B =
4	8	5	5
5	8	5	5
6	5	5	5
2	7	5	5
0	6	5	5
6	4	5	5
5	5	5	5
3	5	5	5
3	5	5	5
4	5	5	5
1	5	5	5
6	5	5	5
B[0, 0] => 4
B[3, 0] => 2
B[9, 1] => 5
B[4] => [0, 6, 5, 5]
B[4, 3] => 5
B[8] => [3, 5, 5, 5]
B[:, 1] => [8, 8, 5, 7, 6, 4, 5, 5, 5, 5, 5, 5]
B[2] => [6, 5, 5, 5]
B[2, 3] => 5
B[0] => [4, 8, 5, 5]
B[9, 0] => 4
B[1, 2] => 5
B[5] => [6, 4, 5, 5]
B[6, 0] => 5

m =
array([[-12, -16, -32,  -7, -14,   0,  11,  -3,  20, -11,   9, -12],
       [-26,  11, -33,  -1, -30, -16,  16, -14, -14,  -5,  18, -27],
       [-31,  -9,  20,  14, -17, -33, -19,   9, -13, -29,   0, -36],
       [ 20, -13,  24, -12, -29, -11, -18, -34,   3, -37,   2, -34],
       [  2,  -3, -24, -21,  -9, -23,  26,  11,  -5,   3, -34, -31],
       [  5,   0,  12, -32,   4,   5, -34,  10,  -5,   6,  -2, -34],
       [-21,  10,  17,  -7, -32, -22,   4, -21,  -8, -33,   1,  22],
       [-29,  12,   1,   1,  23, -22,  20,   0,  13,  22,  13,  29]])
Indices start at 0.
row 0 col 0 => -12
row 4 col 10 => -34
row 2 col 7 => 9
row 2 col 11 => -36
row 2 col 1 => -9
row 1 col 2 => -33
row 6 col 8 => -8
row 0 col 4 => -14
row 1 col 5 => -16
row 7 col 2 => 1
row 4 col 5 => -23
row 3 col 2 => 24
row 6 col 3 => -7
row 3 col 3 => -12
row 7 col 9 => 22
row 1 col 1 => 11
row 2 col 2 => 20
row 7 col 3 => 1
row 6 col 11 => 22
row 1 col 3 => -1
row 7 col 0 => -29
row 0 col 1 => -16
row 4 col 6 => 26
row 7 col 11 => 29
row 6 col 9 => -33
row 3 col 5 => -11
row 6 col 7 => -21
row 3 col 0 => 20
row 2 col 9 => -29
row 7 col 1 => 12
row 5 col 6 => -34
row 3 col 1 => -13
row 7 col 6 => 20
row 5 col 7 => 10
row 5 col 2 => 12

M =
-43.439,-113.212,-110.357,-187.523,133.171,-107.858,-84.150
-181.825,-45.399,-39.078,48.523,-65.802,-67.846,-176.823
M[0, -7]	-43.439
M[:, -2]	[-107.858, -67.846]
M[1, 3]	48.523
M[0, 5]	-107.858
M[0]	[-43.439, -113.212, -110.357, -187.523, 133.171, -107.858, -84.150]
M[1, -2]	-67.846
M[-1, 6]	-176.823
M[0, -1]	-84.150
M[:, 0]	[-43.439, -181.825]
M[-2, -4]	-187.523

W =
array([[-22,  22,  -7,   6],
       [  7, -32,  18,   5],
       [ 48,  31, -32, -22],
       [-38,  11,   6,   9],
       [-14,   9,  -6,   7],
       [-52,   8,  15,   7],
       [-17,   9,  -5,   8],
       [-35,  24, -27,  23],
       [-29,  20, -23,  19],
       [-30,  18, -21,  18]])
W[0,0] => -22
W[1,1] => -32
W[2,2] => -32
W[0,3] => 6
W[4,3] => 7
W[0,2] => -7
W[2,0] => 48
W[:, 3] => [6, 5, -22, 9, 7, 7, 8, 23, 19, 18]
W[9,0] => -30
W[8,2] => -23
W[1,3] => 5
W[:, 0] => [-22, 7, 48, -38, -14, -52, -17, -35, -29, -30]
W[:, 1] => [22, -32, 31, 11, 9, 8, 9, 24, 20, 18]
W[7] => [-35, 24, -27, 23]
W[4,0] => -14
W[2,3] => -22
W[5,0] => -52
W[3,0] => -38
W[7,0] => -35
W[9] => [-30, 18, -21, 18]
W[9,1] => 18
W[:, 2] => [-7, 18, -32, 6, -6, 15, -5, -27, -23, -21]

arr =
array([[5, 5, 4, 4, 3, 5, 4, 5, 5, 4, 4],
       [3, 5, 4, 6, 4, 4, 5, 5, 4, 4, 4],
       [5, 3, 2, 2, 3, 6, 3, 3, 7, 2, 1],
       [5, 4, 3, 4, 3, 9, 2, 5, 7, 4, 1],
       [5, 5, 4, 5, 3, 5, 5, 6, 5, 4, 3],
       [3, 5, 4, 6, 4, 4, 4, 5, 4, 4, 4]])
arr[0,-11] => 5
arr[-1,10] => 4
arr[-1,2] => 4
arr[2,-5] => 3
arr[-4,-4] => 3
arr[-6,-7] => 3
arr[5] => [3, 5, 4, 6, 4, 4, 4, 5, 4, 4, 4]
arr[1] => [3, 5, 4, 6, 4, 4, 5, 5, 4, 4, 4]
arr[-5,-1] => 4
arr[:, -5] => [4, 5, 3, 2, 5, 4]
arr[:, 1] => [5, 5, 3, 4, 5, 5]
arr[2,2] => 2
arr[:, 5] => [5, 4, 6, 9, 5, 4]
arr[-2,6] => 5
arr[-1,5] => 4
arr[2] => [5, 3, 2, 2, 3, 6, 3, 3, 7, 2, 1]
arr[:, 8] => [5, 4, 7, 7, 5, 4]
arr[-5,-6] => 4
arr[-3] => [5, 4, 3, 4, 3, 9, 2, 5, 7, 4, 1]
arr[:, 10] => [4, 4, 1, 1, 3, 4]
arr[0,-8] => 4
arr[4,-1] => 3
arr[:, -11] => [5, 3, 5, 5, 5, 3]
arr[-2,-4] => 6
arr[-1,-4] => 5
arr[1,0] => 3
arr[-5,-8] => 6
arr[5,4] => 4
arr[4] => [5, 5, 4, 5, 3, 5, 5, 6, 5, 4, 3]
arr[3,-9] => 3
